[-18.1  31.6  14.0  80.9  25.0 -10.3  57.2 -37.1 -48.4 -19.7 -73.3  21.3] -> j_935
[ 31.6  25.0 -73.3  14.0 -48.2  80.9 -18.1 -10.3  31.2  21.3 -37.1 -19.7] -> j_751
[ 31.6  57.2 -19.7 -10.3 -18.0  21.3  80.9  25.0 -73.3 -48.2  14.0 -37.1] -> j_148
[-18.1  80.9 -37.1  31.2  21.3  14.0 -48.2 -10.3 -73.3  25.0 -19.7  31.5] -> j_127
[ 21.7  25.1 -39.3 -12.6 -35.4  28.6 -25.7  16.0  56.0  30.1 -19.7 -53.6] -> j_494
[ 57.2 -48.3  80.9 -18.1 -73.3  14.0  31.6 -19.7 -37.1 -10.3  25.0  21.3] -> j_587
order: [ 21.3 -10.3 -48.2  14.0  31.2  80.9  25.0 -73.3 -37.1  31.5 -18.1 -19.7]
j_127
order: [ 21.3 -73.3 -19.7 -48.4 -37.1  57.2 -10.3  25.0  80.9  14.0  31.6 -18.1]
j_935
order: [ 21.3  25.0 -10.3 -37.1 -19.7  31.6  14.0 -73.3 -18.1  80.9 -48.3  57.2]
j_587
order: [ 31.5 -19.7  25.0 -73.3 -10.3 -48.2  14.0  21.3  31.2 -37.1  80.9 -18.1]
j_127
order: [-19.7 -37.1  21.3  31.2 -10.3 -18.1  80.9 -48.2  14.0 -73.3  25.0  31.6]
j_751
order: [-73.3 -48.3 -37.1 -19.7 -18.1 -10.3  14.0  21.3  25.0  31.6  57.2  80.9]
j_587

